(in the rows, 128 means zero)
Y: rows in several groups, each row roughly a mix of its group's directions:
Y (140 x 11):
[[121 122 115 136 146 125 148 125 202 107 102]
 [145 118 122 133  80 193 110 110 132 131 132]
 [182 124 145 125  98 179 104 142 125 123 120]
 [116 100 116 150 161 130  89 154 135 129 180]
 [160  80 149 104 133 132  95 159 133 139 160]
 [187 115 129 171 125 150 111 122 120 161 118]
 [115 149  97 120 108  77 139 135 112 154 172]
 [117 179 146 147 132  73 153 118 116 120 114]
 [ 97 119 156 125 153 118 129 108  98  98  75]
 [151 120 131  91  96 104 165 160 160 141 107]
 [117 142 157  88 163  72 143 128 128 112 119]
 [141 164 149 107 165 155 141 104 133 174 144]
 [ 96 149 111 108 104 178 128  80 123 128 130]
 [157 161  98 112 111 129 154  91 166 145 150]
 [170 130 116 108 126 104  78 172 132 117 141]
 [116 149 140 122 153  63 115 145 125  90 136]
 [ 96  74 141 138 110 120 137 120 117 111 177]
 [165 135 147 103 117 164 125 176 154 116 155]
 [ 89 118 148 140 136  74 159 139 102 116 152]
 [100  94 116 126 166 120 119 158 179 140 109]
 [ 99 113 119 140  92 101 139 185  97 131 127]
 [138 110 155 160 142 119 124 151  95 100  76]
 [157 132 141 163 132 101 174 151 110 107 163]
 [ 95 124 144 106 134  93 128  76 116 118 169]
 [119 103 157 108 127 189 138  95 134 152 117]
 [168 113 187 119 140 147 133 169 123 124 128]
 [162 168 159 109 168 151 135 140 140 161 123]
 [159  81 125 140  98 120  80 147 143 145 142]
 [111 152  86 149 158 133 150 150 161  95 150]
 [125 132 105 149  74 168 137 121 101 153 152]
 [153 148  70 140 131 127 132 136 154 139  82]
 [132  85 125 129 106 122 151 160 131 188 121]
 [124 109 177 152 154 125 133 117 118  71 139]
 [135 132 171  94 135 143 143 170 129  81 124]
 [148  81 166 136 138 139 151 132 138  85 101]
 [133  82 186 136 108 136 147 117 132 110 155]
 [105  73 150 149 140 122 129 143 168  97 141]
 [ 98 163  79 129 128 121 179 133 143 141 132]
 [103  78 115 147 151 117  95 143 172 121 120]
 [126 155 131  99  75 148 139 146 101  90 143]
 [131 125 136 153 155 154 147 103 115 123  62]
 [162 137  75 123  99 168 119 117 151 139 112]
 [147  68 144 155 122  98 157 124 136 101 141]
 [135 102 164 123 137 100 168  95 118  98 159]
 [136  84 123 126 121 116  76 130 124 162 167]
 [162 124 117 105 122 179 132 105 174 143 113]
 [103 112 111 123 131 145 110 118 134 138  54]
 [112 104 123 129 178 127  94 163 161 152 112]
 [150 109 115 155 127 147 164 106 173 127 169]
 [154 109 134 110 139 122 109 105 187 129  87]
 [121 170 129  79 119 143 114  87 103 109 141]
 [120 168 113 124 111 134 133  88  88 130  82]
 [ 94 173 124  91 140 103 139 145  87 137 120]
 [ 94 146 155 115 125  72 142 129 124  84 127]
 [143  85 160 118 131 127 166 129 180 137 116]
 [169 165  90 152 126 157 119 118 141 107  99]
 [106 144  93 121 153 121 155 163 166 122  89]
 [ 93 147 151  99 144 114 126  82 117 112 169]
 [128 127 113 119 163 122 140 172 188 134 112]
 [137  93 171  98 114 140 143  92 168 127 120]
 [114  99 116 137 151 116 120 157 188 115  96]
 [188 106 115 116 127 113 114 123 174 115 149]
 [111 100 157 154 112 135 101  81  91 107 130]
 [129 114 159 144 154 124 179  87 122  93 135]
 [111 147 157 110 142 110 169 154 114  78 144]
 [ 92 140 164 108 132 113  97 103  78 137 128]
 [129 164 157  74 131 161 101 148 129 119 143]
 [135  93  68 119 111 111 123 156 159 112 135]
 [134 133 133 161 136 118 161 113 149  65 104]
 [139 168 120 111 156 106 156 143 107  89 166]
 [182 124 128 135  85 113 120 117 170 104 119]
 [189 131 140 134 128 103 114 165 146 101 106]
 [129 154 147 129 132 154 134  71  92 143 161]
 [ 94  78 107 125 146 117 106 118 167 157 138]
 [123 122 121 145 144  71 136 127 124 159 180]
 [129 182 101 113 136 161 122 135  82 135 148]
 [ 88 141  96 144 173  97 127 124 113 161 145]
 [121 106 106 157 121  96 145 161 110 126  74]
 [161 113  96 129  97 117 143 175 131 160 101]
 [141 132 124 143 129 173 159  95 153 122  79]
 [151  99 163 123 111 143  79 104 152 123  97]
 [102 141 134 151 118 117 169 112 108 187 125]
 [106 109 113 106 132 108 159 195 140 131 125]
 [168 120 126 124 136 143  87 156 137  72 128]
 [132 140 147 155 158 149 168 145 117  92  87]
 [139 130  96 115 119 177 134 110 174 162 117]
 [128 139 136 121 138 136 158  85 184 130  91]
 [104 112  90  95 105 147 104 134 170 151 106]
 [141 160 173 160 106 128 168 100 117 116 113]
 [130 102 141  91 150 131 120 137 166  87  87]
 [ 97  95 139 115 160  75 153 129 148 146 133]
 [116 121  99 173 109  82 107 141 127  89 130]
 [143 129 104 139 153 136 109 101 190 141 158]
 [ 90 160 136 155 146 146 154  99  99 161 113]
 [137 133 148 141 160  71 108 168 110 122 147]
 [172 182 104 129 120 133 149 141 134 114 163]
 [154  80 156 143 134 110 147  79 109 126 112]
 [132 107 122 121 115 124  76 109  89 172 147]
 [125 144 177 117 143 123 106 129  71 113 153]
 [ 89 150 131 107 147 109 143  68 103 134 127]
 [128  61 119 122 151 116 121 166 142 146 145]
 [164 122 130 155 172 108 152 170 138 112 149]
 [160 158 121  92 138 186 115 104 130 141 129]
 [174 157 127  95 127 140 136 173 142  97 115]
 [134  82 125 185 127 128  91 118 147 144 116]
 [108 132  65 141 102 115 126 122 108 111 167]
 [160  96 119 189 129 118 158 108 137 130 147]
 [154 174 169 137 155 158 107 107 108 125 115]
 [140 157 132 115 172 137 108 175 121 159  99]
 [101 116 129 131 149  79  92  99 142 142  91]
 [152 138 156 132 122 131 137 179  89 106 165]
 [107 140 152  94 146 127 133 106  92 123  72]
 [128 119 150 101  75 121 158 142 141  81 131]
 [ 85 104 158 127  81  93 129 123 112 104 127]
 [105 156 151  77 148 154 136 117 117 115  88]
 [162 108 128 151 141 161 152 104 147 115 178]
 [ 74 157 107 116 132  93 124 102  93 135 133]
 [101 119  92 169 122 124  91 112 111  87 116]
 [ 89 103 138 122  75  96 151 144 140 118 106]
 [122  96 163 138  88 124 120 106  78 108 141]
 [105  90 139 154 138 152 137 139  96 172 159]
 [138 168 153 147 121 135 164  71 135 128 114]
 [177 159  92 121 130 156 138 141 146  94 146]
 [168 122 137 127 136 167 149 101 142 104 176]
 [171 139 104 182 118 130 116 148 119 163 143]
 [148 179 134  93 172 133 130 144  96 124 141]
 [144 129 180 109 146 137  97 159 105 149  97]
 [181 119 150 141 134  83 118 146 141 107 159]
 [113 155 172  80 150 143 117  99 107 111 132]
 [133  93 137 108  89 103 121 140 127 133 188]
 [125 102 192 121 112 109 108 156 114 122 102]
 [137 151 159 121 138  76 123 144 132  75 116]
 [122 131 112 109  96 108 160 180  88 121 140]
 [126 102 131 140 126 137 118 133 102 180 185]
 [ 90 147  89 143 115  93  90 153 119 144 144]
 [116 128  86 152 112 114 142 126 166  76 110]
 [108 110 119 115  83 113 129 118  65 140 141]
 [167 105 143 131 157  88 103 173 134 126 142]
 [157 163  94 121  84 159 114 127 135 110  99]
 [119 160  96 115 183  95 159 126 132 137 137]]

one row of each group, then the others: which group is each in?
[184 122 152 152 118 122 127 158 120 122 175] | <71>
[ 96  70 115 127 125 116  99  99 145 154 141] | <33>
[109 103 147  77 111 155 109 156 120 158 106] | <85>
[138 115 141 133 166 125 100  61 141 129 144] | <52>

[104  94 167  98 133  97 140 120 120  81 129] | <71>
[120 136 131 108 134 122 164 136 165 129  63] | <33>
[133  94 106 133 123 102  87 186 137 127 120] | <33>
[140  84  98 118  94 174 139 128 158 126 113] | <85>
[135 154 127 145 113 151 107 172  72 119 144] | <52>
[179 163 109 133 148 137  98 124 170 144 133] | <33>
[107 135 153 110  94 106 146 126 100  78 158] | <52>
[106  78 152 139 100 131 169 138 151 154 120] | <52>
[130 124 146 121 151  80 100 170 120  88 139] | <85>
[175  91 134 136 107 118 114 157 110 147  88] | <71>
[146  85 166 108 132 124 121 139 153 165 166] | <33>
[109 103 114 122 132 115 174  66 145 133 126] | <71>
[113 105 124  99 113  74 143  87 114 143 151] | <71>
[122 130 130 131 183 143  78 140 129 166 114] | <33>
